[[128, 136, 140, 150, 132, 125, 147, 134, 134, 123, 118, 124], [127, 124, 124, 118, 114, 137, 110, 133, 137, 143, 142, 124], [125, 129, 132, 148, 107, 145, 147, 136, 133, 130, 127, 116], [125, 125, 130, 142, 105, 138, 147, 118, 125, 130, 123, 126], [124, 130, 128, 148, 150, 108, 151, 147, 133, 135, 128, 124]]
The smallest entry: 105
The entry just left of 107: 148
Give the entry just right of 129.
A: 132
Give the third smallest entry.
A: 108
The second smallest entry is 107
Give the third entry in reading order.
A: 140
